A =
[[ -4   2  25   1  39   3  -1   0  51  17   4   3   6]
 [  0  -2  -2   0 -46  -5   3   2 -63  -2  -6 -15  -9]
 [ -1   1  48   1 -25   2  -4  -2 -32  34   1   2   2]
 [ -5   3 -14  -2 -37   3  -3   0 -48  -8   6   2   8]
 [ -1   0  20   0  47   0   0   1  62  15   1  10   3]
 [ -1   1  38   1  23   2  -1  -1  30  28   2   3   4]]
Rows and columns are counted from 0.
row 0 col 0	-4
row 2 col 11	2
row 5 col 3	1
row 3 col 8	-48
row 4 col 7	1
row 5 col 2	38
row 0 col 11	3
row 4 col 9	15
row 5 col 4	23
row 2 col 4	-25
row 1 col 7	2
row 3 col 0	-5
row 2 col 8	-32
row 4 col 2	20
row 5 col 10	2
row 5 col 0	-1
row 3 col 3	-2
row 4 col 12	3
row 0 col 10	4
row 1 col 2	-2
row 2 col 5	2
row 0 col 6	-1
row 3 col 6	-3
row 3 col 7	0
row 3 col 5	3
row 2 col 2	48
row 5 col 12	4
row 0 col 9	17
row 5 col 6	-1

W =
 23  -32   -2  -22  -48   24  -20   25   32    4    1  -15  -33    5   27  -27
 23  -33   -6   -2  -53   33  -24   27   17    4   -7   -8  -24   -2   20   -6
-10  -11   15  -38  -32    1    4   11   10    5   25   11  -25    1   22  -22
-40   14    1   -7    3  -34   13   -4    2    5    7    7   -7  -16  -11  -19
 -1  -15   10  -35  -36    8   -4   15   17    3   18    2  -28    4   26  -25
-26    0   16  -29  -19  -17   14   -1    3    8   25   17  -17   -9    4  -22
  3   10   -6   19   60  -17   -2  -11   -6  -17   -3   -3   29   13  -19   28
 -1  -15   10  -35  -36    8   -4   15   17    3   18    2  -28    4   27  -25
-44   18   -4   -1   10  -37   14   -3    2    3    1    2   -4  -16  -16  -16
 18    8   10   21   38    4    9  -30  -27   -3   -6   10   37   14   -5   27
 23  -34   -6   -2  -53   33  -24   27   17    4   -7   -8  -24   -2   20   -6
 21  -15   -3    9  -46   34  -14   18   -2    6   -6   -2  -11   -7   15    5
 16    7    8   22   43   -1    9  -27  -24   -6   -5    8   37   15   -8   28
  8    8    1   20   54  -11    4  -17  -13  -13   -3    1   33   14  -15   29
W[0, 0] => 23
W[-9] => [-26, 0, 16, -29, -19, -17, 14, -1, 3, 8, 25, 17, -17, -9, 4, -22]
W[0, -6] => 1
W[13, 1] => 8
W[2, -12] => -32
W[:, 5] => [24, 33, 1, -34, 8, -17, -17, 8, -37, 4, 33, 34, -1, -11]
W[7, -16] => -1
W[-11, 6] => 13
W[:, -15] => [-32, -33, -11, 14, -15, 0, 10, -15, 18, 8, -34, -15, 7, 8]
W[-10, 3] => -35
W[-10, -6] => 18
W[-1] => [8, 8, 1, 20, 54, -11, 4, -17, -13, -13, -3, 1, 33, 14, -15, 29]
W[5, 14] => 4
W[-2, -9] => -27
W[-8, -12] => 60
W[-11, -6] => 7
W[5, -8] => 3
W[3, -12] => 3
W[9] => [18, 8, 10, 21, 38, 4, 9, -30, -27, -3, -6, 10, 37, 14, -5, 27]
W[-12, -16] => -10
W[2] => [-10, -11, 15, -38, -32, 1, 4, 11, 10, 5, 25, 11, -25, 1, 22, -22]
W[10, 7] => 27
W[9, -1] => 27
W[7, -11] => 8
W[9, -14] => 10
W[:, 2] => [-2, -6, 15, 1, 10, 16, -6, 10, -4, 10, -6, -3, 8, 1]
W[-4, -1] => -6
W[6, -14] => -6
W[-13, -14] => -6
W[-11] => [-40, 14, 1, -7, 3, -34, 13, -4, 2, 5, 7, 7, -7, -16, -11, -19]
W[-14, -12] => -48
W[:, -8] => [32, 17, 10, 2, 17, 3, -6, 17, 2, -27, 17, -2, -24, -13]
W[11, 9] => 6
W[10, -13] => -2
W[-12, -7] => 5
W[-3, 12] => -11
W[-2, -12] => 43
W[-11, -14] => 1

data =
[[-12  11  -6 -19   8   0  15 -23 -10 -15   7   8 -12   7 -13 -22]
 [-11 -19  10   7   8  -2 -23  -5  11   9   3  -6 -11  -2 -24 -28]
 [  7   9 -11  -2 -20  13 -22  -4  -1  -7   8   8  22  -9  21  17]
 [ 28  71   9 -21  -2  27  28  18  17 -18   0 -13  -2  -3  66  -5]
 [ 38   9  -2   2 -13  -3  14  36   8  14   7   1  17  -1  43  20]
 [ 14 -11 -16  -4  11 -17  20  -8  -4  -4   8  20  -7   4 -25  -5]
 [-10  24  13   6   2  35  -9  -8  10   1 -14 -32 -10 -12  -3  15]
 [-11  22  28   7 -11  17 -35  16  18  -6 -12 -10  13  -4  32   4]
 [ 22   6 -22  15  14   2  35  10  -3   2  -9  19 -13 -22  23 -11]
 [-13 -27 -11  17  -4 -30 -15  -4  -7 -11 -16  -1  14  10 -12  22]
 [ -8 -15   6  -4  23 -12  35  -6 -11   9   0   9 -25  10 -43 -10]
 [-30  20  -8 -20  14  21  16 -58 -10 -21   7  -6 -25   8 -53 -13]
 [-10   4 -24 -10 -12  -6   7 -22 -17 -15   0 -19   9  11   7  13]
 [ 13 -18   0  15   3  -1  17  17  -1  27  -3  -8  -4  -3 -10  21]
 [-35 -15 -12  -5 -16 -18  -3 -20 -29 -15  -5   1  17  19  -3  19]]
Indices start at 0.
(0, 0) -> -12
(10, 15) -> -10
(2, 9) -> -7
(13, 2) -> 0
(3, 6) -> 28
(12, 6) -> 7
(8, 2) -> -22
(7, 8) -> 18
(6, 5) -> 35
(3, 12) -> -2
(14, 13) -> 19
(1, 14) -> -24
(1, 15) -> -28
(9, 5) -> -30
(5, 9) -> -4
(4, 8) -> 8
(12, 5) -> -6
(3, 0) -> 28
(3, 2) -> 9
(7, 1) -> 22
(1, 6) -> -23
(10, 0) -> -8
(1, 4) -> 8
(3, 3) -> -21
(8, 12) -> -13
(3, 14) -> 66
(5, 2) -> -16
(8, 7) -> 10
(11, 12) -> -25
(4, 6) -> 14
(9, 1) -> -27
(9, 13) -> 10
(10, 4) -> 23
(2, 15) -> 17

M =
[[-66  14  61  57 -45 -19  -4 -30]
 [ 61   5 -26  27 -12  27 -60  -6]
 [ -6  44  -4  25 -17  58  14  50]
 [ 54  55 -66  64 -17  53 -37 -39]]
M[0][0]: -66
M[1][7]: -6
M[3][3]: 64
M[1]: [61, 5, -26, 27, -12, 27, -60, -6]
M[1][5]: 27
M[1][6]: -60
M[2][0]: -6
M[2][5]: 58
M[0][3]: 57
M[0]: [-66, 14, 61, 57, -45, -19, -4, -30]
M[0][4]: -45
M[3][5]: 53

B =
[[475 577 648 636 369 677 497 525 539 406 524 874 643]
 [506 484 400 366 450 660 658 455 740 607 616 584 535]
 [476 647 197 595 576 404 501 496 628 598 469 472 675]
 [579 513 459 530 647 358 428 798 616 558 468 538 511]
 [721 546 223 418 588 529 368 401 603 527 550 643 561]
 [542 553 493 465 413 416 573 608 364 595 394 477 469]
 [539 549 588 423 669 430 475 424 529 601 828 601 351]
 [447 583 499 500 574 718 417 745 403 665 782 509 700]]
Indices start at 0.
row 0 col 0: 475
row 6 col 11: 601
row 4 col 5: 529
row 1 col 5: 660
row 0 col 12: 643
row 0 col 11: 874
row 4 col 8: 603
row 6 col 5: 430
row 3 col 10: 468
row 0 col 3: 636
row 0 col 2: 648
row 2 col 6: 501
row 6 col 0: 539
row 2 col 11: 472
row 4 col 1: 546
row 1 col 10: 616
row 7 col 8: 403
row 4 col 9: 527
row 1 col 12: 535
row 0 col 8: 539
row 2 col 5: 404
row 7 col 7: 745
row 6 col 12: 351
row 2 col 7: 496
row 6 col 3: 423
row 4 col 0: 721
row 7 col 4: 574
row 1 col 6: 658
row 5 col 12: 469
row 4 col 4: 588
row 5 col 8: 364
row 5 col 1: 553
row 1 col 8: 740
row 4 col 3: 418
row 2 col 1: 647
